Rotation paths and how fast each direction turns (degrees each step)
Each turn is a multiple of 5 degrees from 10 to 175, or 0.
Each row of a path follows its step; steps can be skipped.

step 0: [0.059,1.142,-1.203,2.174,1.031,0.998,-0.560,-1.047,-1.637,-0.685,0.104,-0.945,1.071,0.648,0.181,-1.175,0.024,-0.778,2.479,-0.724,-1.974,0.125,-1.710,-0.018,3.080,-0.938,0.136,-2.518,1.484,1.750,-1.613,1.676,-0.611,0.429,1.138,-0.585,-0.072,0.167,-3.799]
step 1: [-0.200,0.090,1.853,0.919,-0.239,0.250,-0.182,0.758,2.901,-0.751,-2.446,-1.108,0.092,0.724,1.812,0.830,-0.694,0.580,-0.881,0.070,2.584,-0.154,0.652,0.204,0.319,-2.965,-0.321,1.969,1.867,2.236,1.446,-3.126,0.713,0.550,0.830,-0.427,0.498,-0.705,-2.193]
step 2: [-2.521,0.646,0.836,-0.962,-0.996,1.608,-1.584,0.893,0.724,-0.639,-1.958,1.523,1.304,-0.167,-1.676,-0.026,-1.950,-0.893,1.083,-2.008,-0.306,0.713,3.005,3.007,1.097,0.885,-0.230,0.780,-1.353,-2.495,-0.432,0.803,-0.610,2.110,-1.119,-0.020,-1.249,0.623,0.371]
step 4: [2.609,-2.456,-1.809,0.498,1.073,-0.766,-0.045,-0.328,-0.399,-1.044,-0.814,-1.998,1.812,-0.488,-0.158,1.731,0.665,1.712,-0.642,1.397,1.777,2.004,-0.018,2.210,0.166,1.690,-0.534,-2.060,-1.297,0.680,1.975,2.396,0.757,-1.275,-0.150,1.063,-1.637,0.769,-0.773]
step 5: [-1.940,1.931,-0.122,1.215,1.317,-1.546,-0.557,0.186,-2.851,2.061,-1.663,3.927,2.081,-0.448,2.650,-0.302,1.316,1.706,-1.669,0.045,-0.103,1.140,-0.428,-0.064,-0.036,-0.144,1.288,0.870,1.305,1.025,-0.561,0.889,0.788,-1.163,1.234,-0.602,0.294,0.255,0.068]
step 6: [0.500,-1.792,1.138,0.497,1.482,-1.550,0.763,-1.715,1.184,-1.329,0.151,0.721,-2.666,-2.052,-0.287,0.067,-0.543,2.527,0.164,-3.163,0.044,-0.569,0.189,-0.231,1.635,0.007,1.327,1.363,-1.370,0.283,-2.332,-2.647,-1.412,-1.082,-0.513,-1.260,-1.634,1.102,-0.210]
step 7: [-0.237,1.727,0.709,-0.939,-2.192,0.538,-0.580,-1.235,1.094,-3.984,-0.190,1.621,-1.446,0.677,0.326,0.661,-2.799,-0.197,1.217,0.034,-2.154,1.949,0.606,-1.356,-2.050,1.951,-0.889,-1.401,1.040,0.872,0.035,1.308,0.270,-0.402,1.538,-0.288,1.487,0.965,-0.740]
step 9: [-0.925,0.301,0.168,0.423,-1.569,0.467,0.603,1.078,-2.846,0.716,1.862,-0.691,2.470,-0.178,-3.101,-1.721,-2.266,2.322,-1.547,-1.035,0.199,0.099,-0.311,0.273,-1.581,-0.368,0.844,-0.096,-1.472,-0.438,2.261,-0.010,1.505,-0.481,-2.292,-0.977,-0.560,-0.268,-2.286]
step 10: [0.658,0.260,-0.521,-0.752,2.781,-0.145,-3.449,-1.706,0.368,0.670,1.240,0.827,0.617,-1.506,0.834,1.927,0.712,-1.288,-0.436,-1.027,0.631,-2.828,-0.453,-3.535,0.356,-0.482,0.365,0.854,0.957,-2.063,1.022,1.651,1.173,0.728,0.005,0.461,-0.882,0.295,-2.350]
Directions:
[-0.160,-0.540,-0.524,0.485,-0.026,-0.543,0.201,0.184,0.262,-0.254,0.536,0.947,-0.056,-0.269,-0.231,0.232,-0.624,-1.171,0.624,-0.534,-0.533,-0.747,0.195,-0.338,-0.128,-0.070,0.404,0.201,0.114,-0.312,0.011,-0.143,0.362,-0.662,-0.889,0.039,-0.580,0.506,0.097]
100
[0.601,-0.524,0.424,0.419,-0.426,-0.261,0.553,-0.394,0.638,0.209,-0.017,-0.513,-0.509,-0.095,-0.466,0.057,-1.004,0.959,-0.258,0.313,0.350,-0.112,0.036,0.563,-0.563,0.028,0.000,0.410,-0.049,0.763,0.603,-0.168,-0.115,-0.292,-1.066,0.486,0.019,-0.136,-0.209]
140
[0.747,0.329,0.504,0.437,0.134,-0.364,0.155,-0.157,0.033,-0.082,0.133,0.369,0.648,-0.082,0.393,0.461,0.422,-0.098,0.423,-0.808,0.897,0.134,-1.153,0.069,-0.270,0.134,0.857,-0.098,-0.035,0.062,-0.450,0.569,-1.012,-0.338,-0.311,0.081,0.616,-0.097,0.079]
60
[-0.560,0.577,0.298,0.100,0.510,0.861,0.657,-0.471,0.107,-0.512,0.795,-0.728,0.576,0.052,0.091,-0.617,-1.091,-0.688,0.003,-0.258,0.593,-0.255,-0.207,-0.029,-0.052,-0.063,-0.434,0.281,0.528,-0.026,0.383,-0.130,-0.405,0.132,0.185,-0.748,0.024,0.211,-0.396]
45
[0.191,0.141,0.097,0.236,0.129,0.890,-0.781,0.198,0.151,0.155,-0.572,-0.185,0.540,-0.276,-0.670,0.435,0.229,-0.315,0.744,-0.083,-0.192,-0.998,-0.267,0.473,-0.197,-1.115,0.225,-0.246,-0.143,0.540,0.586,-0.201,0.209,1.048,-0.160,0.241,0.247,0.165,-0.083]
35

step 0: [1.076,0.338,0.422,1.705,-0.349,0.561,-1.322,0.443,-0.856,0.995,2.352,0.160,0.760,-2.043,0.326,0.014,2.135,1.538,0.151,0.001,0.931,-0.181,3.734,-2.217,0.988,0.564,-0.976,-0.153,-0.173,-0.488,-1.154,0.214,1.409,1.842,-0.672,0.462,0.822,3.814,1.023]
step 1: [-1.613,-0.677,1.056,0.239,0.848,-0.710,2.207,1.580,1.234,0.881,0.344,-1.047,0.316,2.709,0.991,1.574,0.285,-1.185,1.561,2.593,1.262,1.697,0.848,0.941,0.334,-1.079,2.978,-0.836,-2.469,2.010,-0.430,-2.125,-0.373,0.624,-0.360,-0.597,-0.949,-0.739,-0.098]
step 2: [-0.986,0.172,0.839,-0.770,-0.909,-0.462,-0.654,-0.534,-0.504,-2.424,1.817,0.392,2.312,-1.983,-0.733,0.122,-0.995,2.920,0.474,-2.271,-1.089,-0.479,0.503,0.022,-2.112,-0.119,1.864,-0.879,0.994,0.710,3.042,-0.440,-0.267,0.731,-0.048,-2.196,0.859,-1.677,-1.564]
step 6: [0.590,0.338,-0.330,-2.121,-1.156,-1.035,1.792,0.431,1.175,0.863,3.219,-0.498,-0.436,1.973,1.014,-1.926,0.383,2.065,0.929,-1.997,0.057,-0.228,1.503,-0.895,-1.731,0.828,1.589,-1.199,-0.879,-0.738,0.576,-1.887,0.238,0.435,0.137,-0.960,0.903,3.052,1.906]
step 7: [0.421,-0.525,0.121,1.327,0.632,-0.840,-1.177,0.227,-0.917,-2.315,1.132,-1.575,-0.109,0.975,-0.873,1.531,-0.638,2.273,-0.401,-0.324,1.459,1.037,1.140,-0.670,1.675,-0.928,1.054,0.955,-1.116,1.453,-0.812,-3.061,0.471,-0.013,-1.698,1.688,-2.504,-2.672,-1.698]
step 8: [-2.385,-0.709,0.398,1.960,-0.022,1.039,-0.945,-0.451,-1.282,-0.701,-0.349,2.324,0.478,-1.640,0.108,0.211,1.937,0.214,0.522,0.345,1.057,-0.353,1.525,-1.301,0.000,-0.582,1.071,-1.706,0.908,1.573,1.281,2.416,-0.996,3.602,-1.431,-2.914,0.691,0.582,1.356]
step 10: [1.266,0.418,0.278,-0.455,-1.800,-3.553,1.031,-0.126,-0.154,-2.891,1.187,-0.080,0.779,-1.013,-1.458,1.930,2.188,2.445,-0.391,-1.325,-0.185,-0.101,0.447,1.077,-0.189,1.561,-0.750,1.093,-0.832,-0.683,2.282,-1.112,-1.394,1.822,0.501,1.136,-0.842,0.919,-1.436]
step 12: [-1.683,2.477,0.857,0.372,-1.549,0.632,-1.118,-0.615,0.418,-0.219,1.228,-2.008,1.262,1.459,1.953,-0.548,-1.035,-0.517,0.922,1.203,-0.075,0.863,2.324,-1.207,-0.124,-1.530,1.341,0.765,-1.906,3.097,0.705,-1.557,-0.929,1.109,-0.172,-1.183,0.239,2.770,-0.871]
step 13: [0.282,-0.902,1.477,0.342,0.743,-2.497,0.856,0.966,-0.300,-0.202,-0.697,0.985,0.257,-1.256,-0.643,3.899,-0.278,2.781,2.209,-0.180,0.164,-1.855,0.503,-1.136,0.379,0.656,1.925,-2.522,-0.348,0.082,0.554,-1.594,0.705,0.071,0.165,-0.758,1.226,-2.598,-1.087]
Directions:
[-0.406,-0.208,-0.323,0.536,-0.454,0.078,0.449,0.922,0.205,0.208,-0.313,-0.365,0.092,0.814,0.426,-0.936,-0.677,0.545,-0.354,0.125,0.031,0.608,-0.632,0.695,0.123,-0.060,-0.185,-0.851,-0.200,-0.010,-0.772,-0.246,-0.057,0.312,0.174,-0.301,-0.020,0.564,0.613]
135
[-0.119,-0.034,-1.024,0.272,0.163,-0.055,0.342,-0.595,0.061,0.439,-0.036,-1.415,-0.082,-0.137,-0.194,-0.016,0.420,-0.527,-0.217,-0.020,0.339,-0.113,0.253,-0.011,-0.025,0.497,-0.632,-0.537,0.524,0.432,0.762,-0.524,-0.839,0.029,0.124,-0.786,-0.398,0.161,-0.276]
175
[-0.532,1.062,-0.068,0.812,0.403,0.024,-0.664,0.134,0.119,-0.675,-0.372,0.408,0.402,-0.062,-0.070,0.498,-0.528,0.512,-0.358,0.278,0.055,0.509,-0.216,0.101,-0.520,1.293,-0.241,0.309,0.299,-0.063,0.221,-0.758,0.060,0.193,0.466,0.195,0.085,-0.109,-0.600]
135
[-0.174,0.481,0.396,0.127,0.326,0.561,0.204,-0.931,0.263,0.217,-0.696,-0.583,0.350,0.292,-0.764,-0.469,0.546,0.252,-0.509,0.478,-0.052,-0.831,-0.957,-0.038,-0.488,-0.155,0.087,-0.115,0.286,-0.274,-0.650,0.533,-0.044,-0.718,0.180,0.745,0.091,0.096,-0.029]
0
[0.549,0.602,-0.567,0.296,-0.795,-0.556,-0.049,0.065,0.409,0.135,0.253,-0.541,-0.710,0.697,-0.064,0.468,0.242,-0.062,0.179,0.516,0.022,-0.944,0.285,-0.110,0.738,0.433,0.148,0.155,-0.876,-0.053,-0.596,-0.465,0.308,0.259,0.449,0.504,0.714,-0.127,-0.243]
120
[0.188,0.202,0.357,-0.068,-1.078,-0.066,-0.545,0.359,-0.054,-0.291,0.538,-0.709,0.345,-0.832,-0.576,-0.551,-0.579,-0.223,-0.634,0.012,-0.207,-0.071,0.361,0.197,-0.185,-0.387,-0.415,-0.010,0.177,1.062,-0.369,0.132,0.839,-0.235,0.233,0.142,-0.566,-0.098,-0.693]
145

step 0: [3.485,-2.558,1.939,-2.241,2.859,0.596,1.250,-0.080,0.317,-0.658,0.041,-0.877,0.599,1.499,-1.114,2.337,-1.216,0.663,1.411,-1.471,-1.440,0.984,0.236,0.386,2.192,0.004,0.118,-1.615,-0.137,-0.998,-0.040,-0.833,-0.007,-0.342,-0.683,3.075,2.748,1.407,0.744]
step 1: [0.909,-0.308,2.915,-0.087,1.126,0.342,1.815,1.761,-2.084,-1.781,0.059,0.705,1.266,-1.295,0.821,-0.815,0.879,-2.820,-0.995,-0.208,-0.409,-1.493,-3.229,2.339,-3.007,-0.176,-2.065,1.546,-0.186,1.469,2.487,-1.195,-0.299,0.411,1.089,0.185,-0.105,1.545,0.278]
step 2: [2.107,-2.559,-0.670,-2.296,-2.110,-1.486,-1.202,-0.396,-0.232,-0.304,0.355,0.437,-1.786,-1.843,1.048,1.485,-1.776,-0.221,-0.618,1.489,-0.345,-0.880,-1.459,0.140,1.517,3.185,-1.233,-0.175,-0.395,-0.431,-0.611,2.214,-2.674,-0.083,0.282,1.731,-0.368,2.425,-1.824]
step 3: [2.102,-0.012,2.079,-0.764,-0.227,3.711,0.738,1.251,-0.731,-0.332,-0.631,2.052,1.759,1.693,-0.733,-2.065,-0.266,0.674,2.472,2.336,0.706,-0.444,-1.410,-1.787,-0.509,2.156,1.718,-0.222,-1.488,1.414,0.219,0.346,0.627,-1.590,0.662,2.266,2.493,0.013,0.727]
step 4: [-0.446,-0.954,0.742,-2.331,-0.555,-2.037,-0.991,1.052,-0.706,1.789,-1.304,0.561,4.028,-2.409,3.460,-0.301,0.855,-3.689,-1.654,-1.672,1.090,0.717,-0.872,-0.875,-0.854,0.882,-0.404,-1.434,0.747,-0.139,0.654,0.342,-1.389,-0.662,-0.199,1.526,0.538,-0.488,1.128]
step 8: [1.030,1.074,1.144,-0.809,1.713,-2.971,-1.431,-1.493,-2.577,0.349,1.793,0.416,-2.017,-1.801,-0.677,1.298,-1.020,1.179,-0.988,-1.082,0.300,2.277,1.407,-1.140,2.819,1.069,-1.042,-0.775,-3.475,-1.054,0.976,0.591,-0.182,0.378,-1.486,-0.205,-1.277,-0.847,-1.523]
step 9: [2.796,3.448,1.075,2.729,2.490,0.951,-0.259,0.898,0.414,-1.933,0.216,-0.452,0.801,1.428,-1.745,-0.468,-0.814,-0.178,1.410,-0.653,0.793,-0.510,-0.193,2.841,2.640,1.230,-0.198,0.444,1.175,-1.563,1.765,0.199,2.027,-0.333,1.633,1.331,2.095,-0.956,0.490]
step 10: [0.650,-2.704,2.147,1.447,0.185,-0.215,-1.377,-0.460,-2.316,0.382,-0.219,-0.379,-0.250,-1.089,2.587,0.593,-1.854,-1.969,-0.827,-1.686,-0.637,0.052,1.155,0.907,0.718,-3.281,-2.983,-1.803,-0.577,-0.339,1.737,-1.293,-0.886,1.338,2.172,0.925,1.543,1.838,-0.694]
step 11: [-0.187,2.257,2.073,-2.202,1.798,0.918,2.009,-0.365,-2.342,-1.245,-0.454,0.196,-1.086,-0.820,-1.613,1.823,-2.094,0.759,0.434,0.381,-0.237,-1.483,-0.664,-0.775,0.715,1.735,-0.645,1.959,-0.557,-1.385,1.731,2.854,-0.054,0.295,1.260,-1.180,-0.367,3.673,-1.873]
Directions:
[-0.119,0.104,-0.059,0.419,0.117,0.476,-0.393,0.190,0.047,-0.045,-0.228,0.215,0.035,-0.599,0.163,0.967,-0.129,0.823,-0.704,-0.251,-0.752,-0.039,0.057,0.129,-0.552,0.725,-0.291,0.364,0.502,0.170,-0.937,-0.123,0.959,-0.416,-0.005,0.280,1.038,-0.065,-0.263]
160
[0.436,0.012,0.309,0.363,-0.176,0.686,0.606,0.046,0.255,-0.554,-0.492,0.111,-0.479,-0.576,0.436,0.942,0.082,-0.681,0.437,0.123,0.025,-0.817,-0.553,-0.394,-0.039,0.119,0.308,-0.573,0.219,0.578,0.316,-0.084,-0.434,-0.052,-0.389,0.476,-0.104,1.241,-0.192]
35
[0.126,-0.512,0.126,-0.167,-0.654,-0.366,-0.665,-0.464,-0.268,0.222,-0.351,0.672,-0.689,-0.162,-0.381,0.616,-0.316,0.080,0.666,0.818,-0.035,0.357,-0.341,-0.288,-0.148,-0.282,-0.143,-0.422,0.393,-1.013,-0.287,-1.111,-0.213,0.694,0.201,-0.321,0.394,-0.112,0.013]
135
[-0.200,-0.503,0.453,0.148,-0.794,0.612,-0.008,0.281,-0.118,1.027,0.426,-0.639,-0.929,0.368,-0.726,0.002,-0.263,-0.358,-0.117,-0.459,-0.281,-0.457,-0.233,0.515,-0.602,-0.259,-0.503,0.757,0.215,-0.188,-0.156,0.370,-0.239,-0.087,0.693,0.201,-0.465,0.468,-0.330]
80
[0.078,0.808,0.398,0.335,-0.218,0.279,-0.012,0.490,-1.049,-0.391,0.035,-0.071,-0.762,0.398,0.212,-0.872,-0.361,0.488,-0.403,0.688,0.691,-0.184,-0.460,0.090,-0.486,-0.674,0.021,0.379,-0.054,0.701,-0.074,-0.669,0.109,-0.136,-0.660,-0.143,0.488,0.009,0.320]
170
[0.626,0.397,0.210,0.642,-0.865,-0.381,-0.218,0.146,0.998,-0.626,0.293,0.145,-0.706,0.015,0.098,-1.168,-0.182,0.436,-0.068,0.339,-0.751,0.153,0.343,0.294,0.236,0.910,0.249,-0.258,0.402,-0.473,0.245,0.015,-0.070,-0.255,-0.121,0.246,-0.374,0.090,-0.474]
110

step 0: [-0.919,-0.587,-1.537,1.838,-1.329,-1.937,0.139,-1.302,0.402,-0.611,-0.372,-1.355,-1.595,1.225,-1.363,0.958,-0.536,-0.127,-2.266,0.637,-0.907,0.379,-2.785,-1.009,0.402,-0.752,-1.017,0.642,-1.213,-2.621,0.818,-0.896,-1.641,0.282,-1.171,-1.629,-1.484,0.617,-2.563]
step 1: [0.692,-3.489,-1.990,-0.585,-0.102,-1.962,-1.979,1.086,-1.234,-1.096,-0.103,1.442,-0.109,1.838,0.251,-0.549,1.410,-1.560,1.614,-0.322,-0.912,0.667,-0.385,-0.372,-0.659,-0.446,1.699,-0.662,-1.771,1.314,0.983,-2.324,1.209,0.837,1.236,-0.701,0.931,0.874,-1.298]
step 2: [1.780,-1.309,-0.092,1.246,-1.599,-0.481,0.662,-1.593,3.095,1.671,-0.511,0.458,-1.541,-2.029,0.807,-1.352,0.116,1.311,-1.300,2.347,-0.452,-0.622,-2.412,-1.512,0.520,0.886,-1.042,0.719,-1.206,0.438,1.902,-1.974,1.204,-0.035,0.648,-0.073,0.177,0.809,-1.127]
step 3: [0.350,-1.824,-0.294,-1.130,-0.964,-0.900,-0.555,0.503,-0.145,2.415,-2.155,0.793,-0.213,0.337,-1.350,-0.877,0.163,-1.237,-0.179,-0.393,-2.005,0.345,0.053,1.736,1.048,-0.942,0.336,-3.953,-0.305,0.102,2.072,1.203,0.622,0.832,-0.582,-3.357,-0.793,0.746,-0.335]
step 6: [-1.175,-1.306,-2.324,3.093,0.162,-0.053,-1.355,0.753,1.105,0.288,0.439,1.490,0.545,1.151,-2.268,0.905,-1.090,0.335,1.680,-1.547,-2.367,0.310,-1.959,0.483,0.706,-0.764,-0.959,0.313,-0.129,-0.480,1.560,-1.532,2.112,0.473,0.714,0.427,-1.094,-2.555,0.761]
step 9: [-1.180,-1.692,-0.647,0.672,-2.283,0.591,-1.368,-1.244,-1.135,-1.269,-2.254,-0.839,0.940,0.345,-0.716,0.344,0.807,-0.599,0.690,-1.094,-1.829,-1.588,-0.351,-0.763,0.989,1.463,-1.848,-1.040,3.050,0.828,-1.179,-1.720,0.814,-0.587,-1.793,-1.232,-0.879,1.418,-1.834]
step 11: [-1.245,-1.143,-1.622,0.819,-1.343,-1.510,0.500,-0.318,-0.668,-0.845,-1.543,2.233,-2.165,1.567,-0.120,-1.397,0.055,0.193,-1.612,-0.343,-1.807,1.235,-1.652,0.924,1.319,0.098,-2.850,1.268,0.288,0.437,-0.247,-1.037,-0.903,-1.013,-0.844,-1.069,0.741,-1.821,-2.871]
step 12: [0.756,-1.185,0.582,0.406,-1.321,-2.077,-2.913,0.997,-0.461,-0.250,0.632,-1.223,-0.606,1.775,2.205,0.727,-0.110,-0.114,1.455,-0.499,-0.438,0.501,0.292,-1.200,1.327,0.997,-1.241,-1.092,-2.012,-0.219,1.986,-2.082,2.412,-0.619,1.793,-2.504,1.209,0.404,0.533]
step 13: [1.872,-0.429,0.654,0.789,-0.471,0.601,-0.148,-2.225,2.184,-0.017,-2.541,1.545,-0.216,-1.407,-0.805,-2.660,0.415,0.036,-2.068,-0.732,-0.690,-0.169,0.360,0.516,-1.097,1.553,-1.239,-0.319,-3.013,0.382,0.556,0.070,1.459,-0.942,0.662,-0.969,0.430,-1.097,-2.974]
Directions:
[-0.366,0.544,0.364,0.090,-0.841,0.201,0.276,-0.121,0.013,-0.299,0.377,-0.154,-0.522,-0.510,0.766,0.691,-0.680,0.736,-0.239,0.474,0.220,-0.281,0.369,-0.264,-0.029,0.099,-0.082,-0.926,-1.061,-0.133,0.048,-0.081,0.459,0.700,-0.472,0.529,-0.017,0.420,-0.396]
140
[-0.043,-0.683,0.003,-0.203,-0.285,0.138,0.341,-0.049,-0.690,-0.714,-0.928,0.307,0.051,-0.509,-0.245,-0.032,0.243,-0.487,-0.528,0.177,0.122,0.295,0.579,1.049,0.460,0.006,-0.063,-0.261,0.408,0.311,-0.512,0.474,0.067,-0.059,-0.180,0.225,0.598,0.576,-1.223]
170
[0.363,0.540,0.396,-1.118,-0.130,0.414,-0.663,-0.822,1.313,0.037,-0.546,0.196,-0.027,-0.292,-0.249,0.100,0.506,-0.083,0.466,-0.102,0.020,-0.100,-0.761,-0.032,0.127,0.134,0.217,-0.842,0.412,0.662,-0.018,0.236,0.015,0.244,-0.341,0.049,0.359,0.444,0.229]
65
[-0.206,0.744,-0.578,-0.798,0.119,-0.736,0.137,-0.872,-0.758,-0.153,-0.438,0.863,-0.127,1.140,0.674,0.376,-0.149,-0.333,-0.720,0.025,0.852,0.008,-0.285,-0.166,0.047,-0.261,0.212,0.143,0.209,-0.375,0.241,0.066,0.226,0.235,0.080,-0.052,0.167,0.000,0.290]
100
[-0.329,0.462,-0.138,-0.021,0.166,0.490,-0.308,-0.295,-0.461,-0.650,0.302,0.131,0.502,-0.070,0.026,0.027,-0.060,0.133,0.151,0.982,-0.318,-0.171,-0.532,1.364,-0.447,0.571,-0.011,-0.617,0.207,-0.391,0.479,-0.295,-0.298,-0.794,0.596,0.463,-0.738,0.042,0.342]
35
[0.175,0.335,0.433,-0.784,-0.295,0.804,-0.186,-0.388,-0.560,0.218,0.439,-0.892,0.282,0.106,-0.599,0.458,0.605,-0.071,-1.033,-0.617,-0.407,-0.104,0.195,-0.426,-0.649,-0.220,-0.008,-0.220,0.084,-0.508,-0.011,-0.184,0.290,-0.028,0.794,-0.384,0.018,-0.336,-0.751]
80
[0.138,0.743,-0.489,-0.119,-0.312,0.017,0.834,0.114,0.194,1.020,0.432,0.012,-0.562,-0.088,0.557,-0.764,0.984,0.604,-0.199,0.596,0.228,-0.386,-0.360,0.470,0.155,-0.310,0.012,0.196,0.119,0.606,-0.393,0.092,-0.227,-0.330,0.300,0.334,0.174,-0.666,-0.716]
125
[-0.176,0.053,-0.171,-0.640,-0.084,-0.015,0.647,0.479,-0.493,0.395,-0.762,0.143,1.007,-0.663,-0.190,-0.321,0.180,-0.513,0.027,0.357,-0.272,-0.948,-0.177,-0.960,0.179,0.029,-0.305,-0.205,-0.788,-0.176,0.434,0.095,0.266,-0.880,-0.335,0.345,0.324,0.019,0.416]
65
